500 stands for zero in the data rows.
Here are some numbered points:
999 & 543 & 000 & 687 & 999 & 690 & 000 & 182 & 836 & 999 & 999 & 999 & 391 & 000 & 259 & 867 & 359 & 000 & 000 & 784 & 781 & 000 & 000 & 514 \\ 0
999 & 479 & 000 & 598 & 999 & 602 & 123 & 277 & 666 & 774 & 850 & 813 & 444 & 107 & 366 & 734 & 451 & 000 & 018 & 642 & 668 & 136 & 082 & 545 \\ 1
217 & 459 & 662 & 430 & 278 & 440 & 618 & 545 & 390 & 349 & 348 & 378 & 525 & 639 & 551 & 426 & 535 & 712 & 627 & 400 & 430 & 661 & 672 & 495 \\ 2
531 & 471 & 456 & 503 & 533 & 494 & 458 & 471 & 498 & 512 & 495 & 503 & 487 & 472 & 476 & 506 & 498 & 447 & 472 & 506 & 499 & 460 & 464 & 508 \\ 3
415 & 490 & 546 & 482 & 436 & 493 & 544 & 514 & 467 & 457 & 462 & 460 & 508 & 540 & 522 & 483 & 503 & 554 & 558 & 485 & 476 & 540 & 555 & 507 \\ 4
229 & 555 & 765 & 489 & 280 & 470 & 687 & 641 & 506 & 445 & 361 & 348 & 497 & 653 & 553 & 361 & 503 & 810 & 780 & 494 & 425 & 625 & 645 & 445 \\ 5
325 & 499 & 624 & 453 & 350 & 453 & 587 & 534 & 445 & 433 & 407 & 400 & 500 & 580 & 521 & 422 & 486 & 646 & 612 & 439 & 449 & 576 & 597 & 469 \\ 6
733 & 509 & 325 & 519 & 659 & 530 & 369 & 428 & 554 & 619 & 620 & 567 & 457 & 344 & 422 & 531 & 444 & 272 & 357 & 543 & 527 & 331 & 313 & 461 \\ 7
224 & 476 & 688 & 454 & 298 & 458 & 640 & 566 & 424 & 350 & 360 & 384 & 528 & 656 & 564 & 426 & 533 & 732 & 660 & 432 & 435 & 657 & 678 & 500 \\ 8
999 & 483 & 000 & 632 & 999 & 625 & 123 & 298 & 682 & 814 & 890 & 861 & 473 & 105 & 371 & 797 & 492 & 000 & 000 & 674 & 710 & 134 & 083 & 582 \\ 9
660 & 564 & 471 & 534 & 584 & 521 & 455 & 517 & 613 & 623 & 598 & 539 & 454 & 422 & 447 & 489 & 447 & 426 & 499 & 592 & 520 & 383 & 355 & 445 \\ 10
597 & 498 & 426 & 511 & 579 & 509 & 445 & 486 & 529 & 542 & 548 & 520 & 471 & 425 & 453 & 505 & 471 & 410 & 453 & 539 & 522 & 397 & 386 & 479 \\ 11
606 & 490 & 406 & 489 & 554 & 487 & 421 & 435 & 494 & 537 & 560 & 566 & 488 & 431 & 472 & 534 & 473 & 387 & 386 & 489 & 511 & 467 & 448 & 503 \\ 12
736 & 487 & 330 & 525 & 685 & 525 & 359 & 432 & 561 & 609 & 603 & 570 & 454 & 364 & 438 & 555 & 462 & 279 & 346 & 543 & 542 & 348 & 337 & 501 \\ 13
099 & 470 & 760 & 449 & 207 & 433 & 694 & 609 & 408 & 319 & 260 & 286 & 502 & 701 & 563 & 351 & 507 & 833 & 758 & 404 & 375 & 656 & 697 & 457 \\ 14
850 & 478 & 223 & 550 & 774 & 550 & 299 & 382 & 571 & 639 & 672 & 685 & 490 & 305 & 424 & 655 & 486 & 176 & 221 & 561 & 596 & 337 & 304 & 533 \\ 15
000 & 485 & 983 & 413 & 000 & 399 & 867 & 721 & 327 & 197 & 122 & 182 & 567 & 885 & 643 & 282 & 562 & 999 & 964 & 342 & 335 & 863 & 910 & 479 \\ 16
Which three points above are nearest to each new point by angle? Their numbers follow each, nearest first.
587 & 523 & 486 & 535 & 559 & 520 & 481 & 516 & 567 & 570 & 531 & 514 & 488 & 455 & 467 & 478 & 471 & 446 & 508 & 549 & 498 & 436 & 409 & 470 \\ 10 11 7
838 & 502 & 270 & 551 & 762 & 551 & 325 & 407 & 592 & 654 & 669 & 638 & 454 & 317 & 429 & 589 & 439 & 201 & 292 & 591 & 566 & 296 & 276 & 501 \\ 13 1 7
579 & 474 & 395 & 475 & 559 & 489 & 416 & 436 & 460 & 495 & 556 & 565 & 514 & 439 & 479 & 562 & 510 & 384 & 366 & 471 & 522 & 482 & 481 & 537 \\ 12 15 1
993 & 466 & 124 & 582 & 902 & 564 & 219 & 351 & 618 & 712 & 737 & 728 & 455 & 208 & 393 & 685 & 483 & 024 & 150 & 613 & 630 & 227 & 203 & 537 \\ 15 1 13
533 & 530 & 524 & 513 & 527 & 517 & 509 & 526 & 534 & 549 & 529 & 473 & 476 & 492 & 485 & 477 & 473 & 511 & 530 & 534 & 497 & 447 & 449 & 489 \\ 10 11 7
420 & 556 & 625 & 526 & 457 & 517 & 586 & 584 & 540 & 513 & 477 & 458 & 530 & 592 & 551 & 460 & 526 & 641 & 650 & 532 & 493 & 555 & 554 & 495 \\ 5 16 14
893 & 524 & 253 & 576 & 816 & 582 & 310 & 429 & 634 & 698 & 704 & 659 & 448 & 286 & 421 & 620 & 445 & 175 & 290 & 619 & 590 & 267 & 245 & 507 \\ 13 1 9
797 & 493 & 283 & 530 & 720 & 531 & 334 & 386 & 559 & 632 & 653 & 640 & 467 & 341 & 458 & 605 & 478 & 226 & 286 & 569 & 583 & 349 & 321 & 526 \\ 15 1 13
521 & 518 & 492 & 512 & 522 & 510 & 495 & 499 & 516 & 530 & 522 & 518 & 495 & 499 & 500 & 500 & 513 & 496 & 503 & 519 & 511 & 491 & 499 & 491 \\ 10 0 9
479 & 538 & 559 & 519 & 494 & 515 & 546 & 542 & 521 & 512 & 506 & 488 & 513 & 553 & 531 & 481 & 514 & 555 & 563 & 518 & 506 & 520 & 528 & 501 \\ 5 16 8
939 & 502 & 174 & 533 & 796 & 557 & 240 & 322 & 555 & 677 & 752 & 736 & 487 & 244 & 411 & 667 & 468 & 092 & 149 & 537 & 614 & 335 & 286 & 527 \\ 15 1 9
621 & 560 & 476 & 529 & 558 & 509 & 468 & 510 & 605 & 602 & 549 & 483 & 434 & 411 & 428 & 436 & 424 & 435 & 502 & 580 & 486 & 362 & 345 & 411 \\ 10 11 7
781 & 485 & 295 & 539 & 707 & 538 & 353 & 416 & 562 & 622 & 624 & 610 & 464 & 343 & 435 & 590 & 468 & 242 & 304 & 563 & 567 & 342 & 321 & 508 \\ 13 15 1
385 & 471 & 532 & 456 & 398 & 453 & 517 & 478 & 433 & 419 & 427 & 472 & 515 & 552 & 514 & 483 & 515 & 564 & 506 & 423 & 479 & 575 & 596 & 511 \\ 2 8 4
453 & 576 & 598 & 494 & 415 & 477 & 572 & 580 & 566 & 555 & 500 & 433 & 455 & 511 & 464 & 383 & 441 & 604 & 642 & 542 & 466 & 473 & 453 & 410 \\ 5 6 14
932 & 535 & 232 & 574 & 820 & 584 & 302 & 381 & 600 & 716 & 747 & 728 & 491 & 279 & 419 & 657 & 506 & 148 & 224 & 596 & 644 & 334 & 291 & 521 \\ 15 9 1
518 & 526 & 522 & 494 & 479 & 509 & 510 & 509 & 529 & 540 & 521 & 483 & 473 & 490 & 477 & 449 & 477 & 511 & 533 & 516 & 480 & 471 & 483 & 467 \\ 10 5 11
